128 stands for zero in the data rows.
Some points:
[102 124 110  99 159 107 117 123  85 145  99 130 161 126 176 123 113 120
 140 157 119  89  80  90 106 173 150 159 132 171 120 103 154  89 152  80
 119 166 180 120 209 107 168 156 145 151 108 149]
[129 158 142 151 116 131 157 149 108  54  74 142 148 116  80 119 149 158
 161 131  90 101 108  86 165 132  74 135 112 121 253 134  78  61 130 136
  84 138 128 111 102 150 119 130 129 116 200 116]
[117 172 146 193 137 131  80 102  80 155 143 160 142 152 146 118 120  86
 139 116 133 184  82 119 129 136 137 144 109  78  90 101 136 125 156 229
 173 200 115 104 106  70 163 146 123 161 118 156]
[188 175 111 159 105 147  84  67 132 130 105 136 109 115 186 106 129 135
 112 158 182 123 155 136 150 128 113  85  89 148 161 122 124 211 120 142
 124 122 127 135 150 143 135 120 142 140 162  97]
[157 119 155 178 166  91 104 109 173 132 182  97 143 149 147 183 125 109
  84 174 128 136 154 145 111  75 112 124  79 179 125 151 112 112  88 107
  89 115 221 114  90 115 126  94 146 151 170 125]
[143 132 122  84  86 108 122 142 107 119 173 102 146 164  71 108 102  84
 174  89 110 109 154 130 110 144 110 140 116 124  85  62  67 180 101 190
 121 149 169 157 134  97  94 132 142 162 146 119]
[ 79  99  85 124 183 103 138 138 107  97 165 124 144  99 105 146 118 127
 113  29 147 124 115 144 197 114  93 168  83 152 177 133 202 112 119 164
  95 160  99 112  89 129  99 107 105 157 160 127]
[125  85 145 203  68  88 130 193 150 186 148 141 172  37  88 105  98 130
 153 120  87 140 129 158 113 124 136 118 135 130 148 156 131 154 163  94
 144 133 177 102 140 107 115 150 149 103 149 141]
[200 119 122 152 182 105 140 145 107 133 120 118  61  82 135 135 105  91
  82 130 112  97  94 112 116 134 213 167 159 124 180  78  90 144 130 131
 120 111 103 131 135 119 115 124 146 112 151 182]
[171 161 126 134 122 164 155 125 196 109 131 170 117 103  99 111 132 155
 158 137 192 155 152 123 157  87 178 211 152 168  86 120 117 160 128  98
  86 157  98 115 193 153 140 117 164  93 101 127]
[ 87 109  80 186  87 106 127  41 163 122 140  70 174 109 112 110 130 100
  76 188 147 104 124  91  73  91 134 117 122  95 149 131 156 127 132 131
 112 163  82 132 112 223 135 243 118 116 120 122]
[120 135 111  59 146 122 182 161 100 181 111 164 131  90 189 156 108 167
 102 132 153 109 188 124 100 133 159  90 153 132 118 126 120 119 133 171
 105 166 144 165 110 149 134 131 141 103 130 104]
[148 130  83 204  77 122  94 149 140 135 142 174 188 102 141 101 117 110
 138 160 124 121 154 181 161 165 151  87  74 131 139 148 112 118 144 101
  90 131 120 139 141 110 145 120 143 137 134 218]
[150 115 120 108 142 118 178 120 130 119 117 149 103 178 110  58 117 123
 141 156  83 108 250  98 174 123 152 105 107 136  94 165 139  99 104 167
 155 121 135  73 136 106 165 158 127 146 139 123]
[122 205 144 168 116 104 177 103 187 148 157 120  82 133 113 174  99  89
 129  99 150 104 139 200 151 167 127 150 156 102 141 144 111  80 156 116
 131 113 149 130 150  83  88 113 128 123  64  68]
[ 99 160 185 135 112 151 140 131 156 158 126 158 118 118 138 132 201 140
 110 116  69  94 105 108  71 108 150 164  88 113 103 150 118 113  66 158
 130 176 132 130 137 121 199  96  65 101 119 117]
[255 108 126 130 148 106 162  88  76 114 143 138 132 118 117 112 139 122
 123  95 128 165  57 109  74 102 117  99 120 124 148 157 129  80 118 137
 182  79 140 125 179 135 171 132 143 123 129 129]
[147 144 182 120 174  99 126 135  93 103 120 165 134 147 176 164 153  79
 130 115 127 171 189 169 108 149  80 124 143 116 113 106 107 106 112  81
 169 132 102 143 139 193 134 149 116 191 141 203]
[140  82  75 102 194 140 103 120 180 198 161 101 126 156 121 112 177 104
 143 148 123 129 105 122 178 114  62 118 170  73 125 146 105 116 142 108
  98 203 142  87 161 160 162 138 169 152 132  96]
[111 142  71 141  76 120 119 125  90 114 104  48  87 147  95 199 201 139
 118  95 161 132 153 114 140 105 165 108 125  90 112 123 157 105  90 106
 173 118 164 133 138 128 135  79 193 134 155 174]
[170 133 137  85  96 124 102 162 144  78 147 156 144 131 134 117  87 115
  65 111 136 106 130 136 120  85  57 150  88 141 110 135 192 141 179 113
 111 147 141 126 199 132 137 102 118 122  83 141]
[ 98 175 123 157 110 163 131 116 108 118 102 136 135 142 188 155 157 131
 161 133 130 165  93 108 127 114  87 103 122 114 138 178  78 183 130 153
 114 176 114 109 159 114 112 107 111 133  88 156]
[140 133 134  85 142 131 107  99 159 127 109 131 150 109 134 220  78 143
 126 180 121 126  65 100 147  49  97  74 136 139  92  70  90 148 124 115
 144 110 168 106  99 119  76 106  86 126 138 158]
[130 154 109  93 141  81 144 110 117 149 146 140 142 109  93 133 221 191
 134 155  76 153 189 151 145 123 145 147  98 108 182  94 153 150 146  90
 154 105 126 115 127  91  77 183  66 218  90  88]
[167 101 122  74 101 106 104 107 153 121 124 167 107 159 100 159 199 151
 171 142 118 130 103 140 139 135 144 107 143 146 131 158 169  98  54 128
 115 192 106 141  97  97  82 159 183  78  82 173]
[ 83 109 118 117  85 119 205 148 196 134  66 122 122 131 122 113 144 120
  40 106 143 135 104 130 146 109 127 108 129 126 115 103  95 141 108 141
 200 131 155  75 135 107 142 105 161 164 125 117]
[108 160 128 115 136 126 188 121 106 122  88  84  94 123  88 114  89 114
 176 180  90 169 147 129 141  96  63 145  62 107  69 106 153 150 135 156
 126 109 118 209 178 166 137 120 158  97 162 148]
[119 191 133 115 134 215 117 108 109 119 102 126 146  96 127 105 158  77
 109 134 104 142 124 122 102 116 111 155 159 136  99 138 195 111  99  80
  59  58 119 119  75  73  86 138 163 149 109 143]
[101 104 106 147  95  95  84 139 138 184 115 179 111 170 131 106 146 120
 172 134 220 120 109  88 103 143 120 145 116 194 131  91 151 106  79 109
 120  98  88 128 132 122 104 114 101 123 188 108]
[116 157 103  67 107 115  87 141 129 135 115 116 118 111  91 146  96 163
 129 152 143 124 169 129  46 132 106 105 143 137 159 117 129  81 180 166
 155 125 149 113 102 148 196 111 172 125  97 119]
[103  75 144 125 168 136 159 103  76 154 144 119 119 144 127 137 138 160
 131 155 138 126 107 201 143  61 128 114 127 143 118 191 137 157 153  96
 121 116 101 144  93  86 160  85 132 130 190 111]
[124 104 161 104 144 182  96 125  87 176 167 120 158 161 122  88 123 148
  74 135  95  77 134 169 115 151 121 141 115 109 109  73 113 145  98 157
 105 107  59  21 115 175  96  94 195  94 102 136]
[130 184 181 100 142 145 146 124  99 176 114 100 119  37 119  84  93 108
 130 151 192 142 118 129 148 137 128 188 117 111 120 153 110  93  78 132
 122 146 123 119 101 107 103 157 184 197 137 112]
[117  83 193 143  69 144  78 110  95 116 106 135  98  99 139 148 218 158
 120  84  97 103 130 113 142  82 108 137 173 131  78 110  74  87 152 137
  76  88 139 161 146 137 107 195 159 185 134 107]
[110 100 188 104  96 168 102 154 149  77 186 142 108 132 148 148  88 149
 146 134 135 166 103 145 138 119 166 145  81  94 202  91  98 143  94  71
 130 141  76 156 132 132 187 164 161 163 133  96]
[129 142 110 113 102 101 111 115  86 167 131 161 124 204 133 152  54 127
  89 117  97  96 138  63 219  78 163 131 145 150 157 192 115 119 148 134
 133  98  92 135 136 166  88 119 132 162  84 134]
[121 121 119 114 114 204 171 179 146 187  91 145  95 154 118 135  87 126
 119 135  93 133  71 145  88 126 126  87  77  99 130 157 171 113 124  97
 120 120  95 138 126 117  86 176 124 137 142 118]
[144 108 128  89  86 131 172 108 167 159 144 141 200 118 130  90 154  88
 167 101 109 123 148  83 105  75 119 171 159 136 142 117 144 126 146  87
 191 116  91 140  90 134 148  68  78 166 124 188]
[113 182 124 111 126 103  92 108 118 169 146 119 201 176 132 107 108 142
 184 102 132  90 110 176 110  67 136 133 147 128 138 148  82  81 146 101
 145  98 102 183  93 101 160 115 123  69 129  89]
[114 120  80 136  95 143 217  89  97 101 103 113 104 167 157 114 113 135
 127  74 108 118 138 190 100 183 127 114 150 155 133  95  98 130 118  75
 104 166 130 161 104 157 149  75 129 194  91 115]
[ 89 164 195 137 159 109 160 141 204  95 134 161 107 176 124 128 124 139
 141 139 176  72 103 128 119 153 130 112 192  60 116 134 154 110 160 126
 150 108 143 104 118 143 105 110 132 152 166 192]
[137 120 106  81 141  95 158 164 120 111 191 140 126 115  68 122 156 100
 164 161 159 109  83  74  89 160 148 103 115  69 109 152 111 223 156 143
  86  85  86 163 114 103 121  90 120 163 113 104]
[ 97  91 112 129 108 170 156 123  61 110 181 150 100  90 138 170 126 138
 135 123 195  70 179 109 160 131 106 119 116 111  95 139 118 149 111  85
 200 103 151  81 111 102 161 173  83  95 103 159]
[167 103 116  81  64 120 117 151 127 103 147  53 121 131 186 119 111  57
 111 151  96 112 120 123 163 164 135 139 173  96 110 177 125  98 113 101
  90 162 152 132 118 120 106 107  62  87 161 109]
[144  96  60 123 141 145 175 138 146 125 140 204 169 138 185 142 180 108
 109 112 149 114 122 156 133 135 103 126 123 125 131  90 132 105 166 211
 101  75 137 138 154 108 132 134 138 111 173 105]
[122 108 117 104 167 131 103 144 179  99  67  89 153 120 116  75 145 145
 110  92 137 118  86 186 179 145 131 117  90 124  95 164  86 124 111 146
 144  85 139 209  88 136 138 187 103 111  42 173]
[158 113 105 167 125 177 140 148 166 102 195 110  70 115 122 150 118 111
 149 129 125 169 127 148 102 113 136 104 125 182  68 111  99  70 179 148
 136 132  94  91  80 183 102 179  89 117 140 102]
[139 112 206  90 120 157  94  57 148 140 144 116 111 104  97 116 146 116
 109 113 145 108 142 134 107 191 111  63  84 169 153 151 155 107 170 143
 151 193 128 162 187 120  56  79  98  97 133 156]
[108  83 192 156 139 139 166 119 131 174 124 115 148 139 115 102 114 133
 130 109 158 190 149  50 153 208 105  89 136 139 112 141 134 123 145 104
 105  76 134 152  88 144 149  94 150 128  84 110]
[145  79 140 156 137 110 118 159 126 103  78  94  96 139 182 118 158  99
 157 181 151  79 131 147  98 132  88 226 145 169 198 133 135 183 120 192
 187  97 123 134 108 145  90 117 120 105  90  94]
[122  99  97  91  85 123  81  76 129 107 130 138 140  96 105 141  91 141
 135 171 115 181  80 157 199 162 132 148 207 145 114 104 164 121 110 150
 167 125 147 118 125 137 139  94  98 128 128  76]
[127 165 157 149 120 140 114 159 134 141 120  69 137 119 165 181 168 150
 185 112  83 160 130 143 152 152 163 113 156 126 147 171 191 197 157 182
  99 108  97  76 166 146 172 108 117 117 106 147]
[162 115 112 182 136 146 152 190 126 122  89  61 213 170 123 136 122 191
 137 185 143 170 139 150 132 165 161 142 134 171 107 118  90 103 160 120
 149 176  91 109 140  81  87 136  99 126 155 168]
[ 87 139 134  99 150 233 106 166 192 109 199  95 115 161 154 105 100 114
 125 130 105 151 132 121 140 134 160  88 165 152 205 100 145 125  94 139
 147  86 146 188 151 101 140 180 149 150 152 139]
[153 162  97 163 154 145 124 187 132 187 163 120 170 116 142 155 128 192
 118  79 136 129 119  86 117 147  98 163 123 106 126 141 114 136  32 142
 139 111 154 156 184 181 123 130  97 116 139 110]
[167 157 133 166 143 103 145 157 145 108 179 132 136 112 137 162 130 170
 141 154 115  65  84 106 125 161 162 124 120 207  88 130 171 125 152 132
 134 169 170 139  50 191 152 140 164 161 126 120]
[179 160 136 131 173 169 117 106 116 119  89 144 132 138  79  99 117 119
 123  61 161 125 149 124 119 107 162 127 151 126 159 116 134 209 151 105
 121 181 203 131 113 134 121 171 104  87 172 116]
[102 142 137 103 133  81 121  71 137  89 118 142 148 122 114 122  87 179
 120 119 111 102 111 210  99 180 120 125 196 122  95 208 131 157  90 130
 141  85 104 121 155 133 136 178 113 155 217 152]
Along one direction, these points spread out more than along any other. How far along it is each point below, from 0 to 99? The average is 50, and the first point in the table lies past the average. One standard deviation of the points above along it is 16.
[187 162 151 106  92 145 101 167 124  99  74  93 122 172 144 117 122 128
 138  79 188 129 115 117 110 116 141 127  92 125 121 142 179 172 160 115
 108 108 134  72  92 121 137 168 117 153 161  86] 54
[109 183 122 157 137 119 139 139 103 135 133 119  72  94  87  72 121 125
  88 121 122 158 117 112 107  97  94 124 187 204 162 139 106 138 113 184
  88 125 102 104 128 107 172 102  60 109  97 176] 56
[143 152 116 124 136 110 104 148 116 173 116 123  58 116 106 102 156 124
 140 136 114 104 115 149 208 150  85  93 123 100 120  71 117 119 117  66
 160 121 132 105  94 154 169 115 112  68 122 122] 44
[125  86 184 140 125  99 119 169 104 151 112 122 116 130  96 162 144 113
  69 136 152 140 176 151 152 102 111  98 196 124 132 112 160 130 131 139
 135 167  96 227 126  99 152 152 133 153 109 118] 36
[109 150  94  84 124  50  69 132 172 130 128 116  77  97 199  99 131 182
  73  94  98 192 162 100 102 150 150 148  86  87  98 123 100 122 176 107
 132 125  92 115  82 100 105 108 130  94 160 142] 49
[103  69  78 160 165 214  78 128 121 121 104 165  88 103 120 106  92 162
 154 133 102 134 166 114  92 114 142 170 133  78 143 176 120 141 157 154
 176 153 173 155 100 149  88  71 149 158 128 128] 51
[118  89 126 142 129  90 165 119 109  93 137 114 125 125 186  97  93 209
 193 143 158 151 160 114  83  89  95  92 130  69 152  92 146 100  85 146
  79 129 145 102 125  76 104 121 120  96  73 137] 48
[144 142 150 186 149 144 112 130  91  69 146 144 168 147 118  78 137 139
  71 180 126 122 122 129 139 130 189 113 136  72  84  96 147  89 113  98
 122 127 150 159 150 163  95  57  71 105 113  72] 58
[130 113 105 165 172 132 103 113 149  84  72 134 142 112  93 220  88  98
 107 103  86  90 187  68 115 171  92 106 134 116 100 123 115 130 108  92
 136 123  45 105 117  61 164 120 151 111 113  68] 43
[107  79 110 108 138  96  89 144 125 140  81 155  92 153  96 173 102  87
 136 141 162 170 135 166  96 140 181 145  99 124 140 126 111 114 106 131
  47  92 166  97 163 179 141 122  63 141  95 122] 53
[ 84 115 141 181 157  66 105 158 123 107  97 133 131 102 156  82 105  75
 199  81  85 110 116 128 118  71 167  52 125 157 117  98 150 154 101 128
 139 136 114 115 167 157  87 116 148 122 118  80] 59
[ 52 111 114  99 167 127 110 119  89  88 132  83 124 102 120 108 157 123
 128 145 141 115  97 103 110 132 150 123 102 187 113 140 107 105 195  93
 148 133 134 102 216 103 127 130 134 112 107 116] 53
[131 103 158 147 126 127 147  56 134 156 127 105  96 174 118 139  98 160
 143 110  77  90 113  93 151 162 129 205  99 116 110  80 149 152 166 148
  93  97 129 175 154 100 160 133 127 107 130 162] 45
[ 94 123 144  84 136 127 180  96 114 113 116 153 201 110 139 194 151  60
 136 126 144 165 143 129 172 144 174 153  85 124 165 118 108 109 124 171
 151 109 144 109  94 155 144 122 139  56 154 117] 49
[ 78 150 119 133 111 107 125 138 114 121 172 188 126 198 134 111 139 126
  75 141  88 211 117 113  97 151 101 155 152 148 138 158 128 185 138  89
 140 143 167 141  98 133  94 172 185  53 109 118] 52
